The rows of A fall into 4 groups, which share some directions, and each row is roughly a mix of its group's hidden directions.
A, 130 rows:
[[  3 -16   4 -17  11  28  38  39 -24 -34]
 [ 30   8  50  -7  29 -17 -22 -18  10  25]
 [-28  -9  20 -43 -33 -33  -7  12  17  19]
 [ 10  33 -27  14  34  20 -14 -39  20  18]
 [ 12 -22 -18  29  -8 -26 -37 -15  -5  45]
 [-32  11 -49 -33 -21  -6 -11  -3 -25  13]
 [-12  -5 -49 -16 -29 -18 -10   7 -33  30]
 [-23  26  17 -42  14  32  14  -1  17 -34]
 [ -5  18 -12  30  11 -35 -15   9  50  25]
 [ -8  48 -18 -15  20  32  30 -14  12 -26]
 [-16  21 -17 -43   6  35  40   3  -1 -21]
 [-49  28 -12 -22 -41 -17  13  -5   4 -11]
 [-21  21  28 -47  -4  23   5   2   5 -40]
 [-35  18   3 -19  15 -14  42  30  33  -9]
 [-13  -9 -44   5 -36 -28   7  19 -36  -9]
 [-40  20 -45  11 -29 -11 -15  -7   6  26]
 [-28 -35 -17   1 -40  -8  23  39  -8  10]
 [ -9 -14   7 -39 -32  -6  25  20  -4 -47]
 [ -9   6 -47 -16  -3  -5   3  -3 -35  48]
 [-13 -11  17   5 -11 -50  -4  15  29  43]
 [ 13  10  45  -6  38  25 -16 -29  26  -2]
 [-16 -20 -43  14 -37 -34 -18  15 -17  10]
 [ 10  39 -47   0  12  24   2 -39   9   1]
 [-12  55 -35  -6  22  17   9 -24  14   4]
 [ 12  11  18  10  17  26 -19 -40 -46 -20]
 [ 44 -33   7  26  39  21 -13  -6  -5  13]
 [ 23  12  47 -43  20   4  17   3  11 -23]
 [ -2 -24  27 -23 -36 -29 -27 -12 -13  33]
 [  2 -10  14 -20   1  44  18   0 -42 -38]
 [  6 -44 -10   9 -34 -28 -23   9 -19  33]
 [ 11  -6 -18  22 -10 -48 -21  -2  34  35]
 [-13  -2  50 -28 -26 -25 -34  -9   7  12]
 [ -5 -42  31  -3 -31 -25   3  37 -21  -3]
 [-45  42 -14 -30 -13  -1  -1 -23   3  24]
 [-23 -10 -41   6 -44 -31 -11  13 -16 -19]
 [ 27 -12  16  52   6 -18 -39 -12  -1  15]
 [  6  38  25 -43  18  11   3 -36  19 -13]
 [ 39 -27   1  44   4 -24 -28  22  12   4]
 [ 16  -8 -15  60  19 -21  -5   9  14  29]
 [  3  -4   4  41  21  -2 -19  -1  -6  60]
 [  1  44  -1 -20  19   3 -25 -41  25  23]
 [-16  30  19 -46   7  22  19  -5   9 -39]
 [ 28 -17  -3  12   9  -7 -18  -6  -9  66]
 [-15 -33  33  -1 -19 -40 -16  35 -12   9]
 [ 11 -22  23  15  -3 -31 -26  -6  12  54]
 [-13   0  30  -4 -11   4 -13   1  33 -61]
 [ 22 -14  12  35  25  -9 -45 -22  11  28]
 [ 15  11 -22 -11  11  42  11 -28 -36 -34]
 [ -6  47 -12 -18  24  28  28 -18  19 -24]
 [-21   8   6 -58 -11  24  28   2 -12 -25]
 [  5  12 -16  27  38  26  42  20   7 -26]
 [-37 -29 -17   4 -43 -11  23  29 -15   7]
 [-28  14  -2 -34 -23   9  37   8  -7 -44]
 [-19 -28  -3  -1 -30   2  37  30 -21 -37]
 [-27  18 -44 -41 -12   6  12   5 -30  15]
 [ -9  26  31  -9  26  35  17   5   1 -46]
 [  7  16  41 -10  21  28  29   3  20 -40]
 [ 10  16 -34  27  25  18 -21 -31   8  39]
 [-35  25 -26 -41  -3  17  31  17 -11 -15]
 [ 23   3  49  13  38  23  11  -7  31   1]
 [ -9 -36  -9  17 -20  -1  27  45 -27 -24]
 [-19  31   0 -45   1  27  29   1  -5 -34]
 [-24   0  16 -62 -35  -8  -9   1   5  -6]
 [  2  -5  23  43  29 -12 -37   3  -1  37]
 [-37   3  -6  27  -2  12   9  47 -36  19]
 [ 45  23   8  11  35  -1 -36 -17  25   4]
 [ 18 -30  -4  15   6  25  27  25 -23 -46]
 [-44   3  -1 -19 -42 -17  27  29 -12  -5]
 [-20  14  -4 -61 -11  17  33   2   4 -18]
 [-12  14  32 -28  15  32  28   1 -16 -41]
 [ 27   7 -15  54  14 -10 -37 -18  10  12]
 [  8  17  42   2  24  23  19 -13  25 -42]
 [ -4  16  41 -10  15  24  -1 -14  39 -40]
 [-18  33   0 -44   5  30  33  -1  -3 -28]
 [ 22 -16  14  36  24 -10 -46 -18   8  26]
 [-13  12  28 -33 -27 -11 -50 -23   3  -2]
 [ 17  -6   6  -4  20  34  40 -11 -40 -30]
 [  3 -41 -17  43  -6 -13 -11  31 -15  28]
 [-16  53 -20 -31   6   5  23 -14  14 -26]
 [ 32 -17  38  39  26  -1 -12 -10  25  20]
 [ 26  15 -21  32  34  38  13 -13 -13 -26]
 [  2 -31   2 -34 -44 -23 -18 -11 -17  29]
 [ -1  23 -50   9  16  44  12 -20   3  17]
 [  5  45 -21  15  35  13 -13 -35  17  16]
 [ -1   1  -3 -27  10  33  38  33 -18 -36]
 [ -8 -15 -16 -28 -38  15  40  21 -18 -27]
 [-20 -12  21 -45 -40 -29 -21   5  10  11]
 [ 21 -28  -5  47 -10 -30 -27  -5   3  30]
 [ -1  -9 -22  37  -6 -27 -32  23   4  43]
 [ -1  42  24 -21   0 -17 -21 -43  25  14]
 [-27  -2   6 -50  -7   5  49  19  -3  -6]
 [-20  29  -3   6 -20 -32 -29 -44  21  14]
 [ -5  41 -42  -5  22  31  12 -28  16   7]
 [ 12 -38  -6  26 -11 -30 -38  14  -8  34]
 [-26   2  10 -59 -14  17  29   7 -13 -17]
 [-31  24 -23 -37 -20  10  23   9 -12 -38]
 [  9  27  -4  28  40   3 -28 -30  17  31]
 [-10  35  -5 -31   0  20  22 -13   3 -53]
 [-17  -7 -26  30 -14 -25 -27  14   3  50]
 [ 23   1 -29  59  19  -9 -19  -6  10  18]
 [ 11  31  32 -15  26  35  21 -28  24 -10]
 [-19  25   8 -34   3  25  34  11   1 -46]
 [-15 -50  18  -8 -19  11  40  12 -27  -9]
 [ -2 -33  30  18 -12 -16 -34  24  29 -28]
 [  4  21  -4  -9   5  51 -21 -19 -24 -39]
 [ 18  22  37 -44  16   8  14 -15  17 -32]
 [  3  24  32 -33  33  38   4 -21  21   5]
 [ 19 -34  18  39   9 -12 -38  -2  -5  34]
 [-23  24  19 -35   6  27   8  -5  23 -45]
 [ 26  -9  -4  33  26  -5 -38 -10   4  45]
 [-16  18   7 -11 -28 -33 -22 -30  33  33]
 [ 17 -26 -37  31 -11 -27  -4   6   4  44]
 [-12   8  13  21 -41 -56 -18   7   9   4]
 [ 31 -31  36  16  18 -18 -18   6   0  40]
 [ 27   2 -27  57  32  12   5 -10 -10   7]
 [ 42 -31  16  21  40  12 -14   7  -8  26]
 [ -8   0 -54  -6 -16   8  11 -10  -3  51]
 [ 15  21 -10 -29  -5 -33 -23 -42  28 -16]
 [-25  14  10 -55   9  29  16  25   0 -19]
 [-17  15  50 -18   3 -34   2  22   5 -34]
 [ 15 -55  25  15 -25 -17 -12  21 -20  11]
 [-34  21  23 -31 -14 -46   7  26   2  -9]
 [ -9 -41  41   0 -17 -30  -7  37 -10   5]
 [ 32 -17 -26  48   3 -14 -21 -19 -14  25]
 [ 30 -28  13  45  -1 -24 -31 -11   7  24]
 [  9 -47  13  13 -19 -12  23  43 -13 -22]
 [ 16   2  12  31  30 -15 -45 -24  14  28]
 [-32  43  -6 -27 -28  -9   6 -27  15 -24]
 [-29  -9  13 -55 -31 -23  10  10   7  14]
 [ -5 -42  24   1 -34 -22   5  38 -26   6]]

One row of each group comes first, with its name. Which group is each row after those in?
[-27   2 -52 -23 -22 -12 -10   5 -26  27] | H
[ 25 -27  48  23  19 -18 -34  -6  10   0] | F
[ -5  37  37   2  12   3 -43 -23  16 -24] | N
[-13 -18 -31  41 -13 -10 -25  -6  -4  45] | M

[ 14  24 -28  -5  17  47   6 -23 -17 -34] | N
[ 10 -44  -1  23 -15  10  26  27 -22 -36] | M
[ 14 -15  38  44  22  -6 -17  -9  34 -18] | H
[ 21   6  -2  31  41  18 -36 -32  19   4] | F
[ 21 -21 -39  49  17   8  17   7 -20  17] | N
[-32  20  -9 -37 -16  17  36   6  -8 -37] | M
[-32   1 -18  10 -30 -18  -3   6   9 -58] | H
[  7  13   7  35  41  26  28  18   5 -33] | N
[ 12   0 -17  25  -4 -47 -20 -10  31  38] | N
[ 40  -7  -5  16  42  27 -22 -33  10   9] | M
[  3 -39 -13  21 -11   8  24  43 -24 -28] | M
[ -9  17  -4   5  -6  10  62  28   6 -31] | H
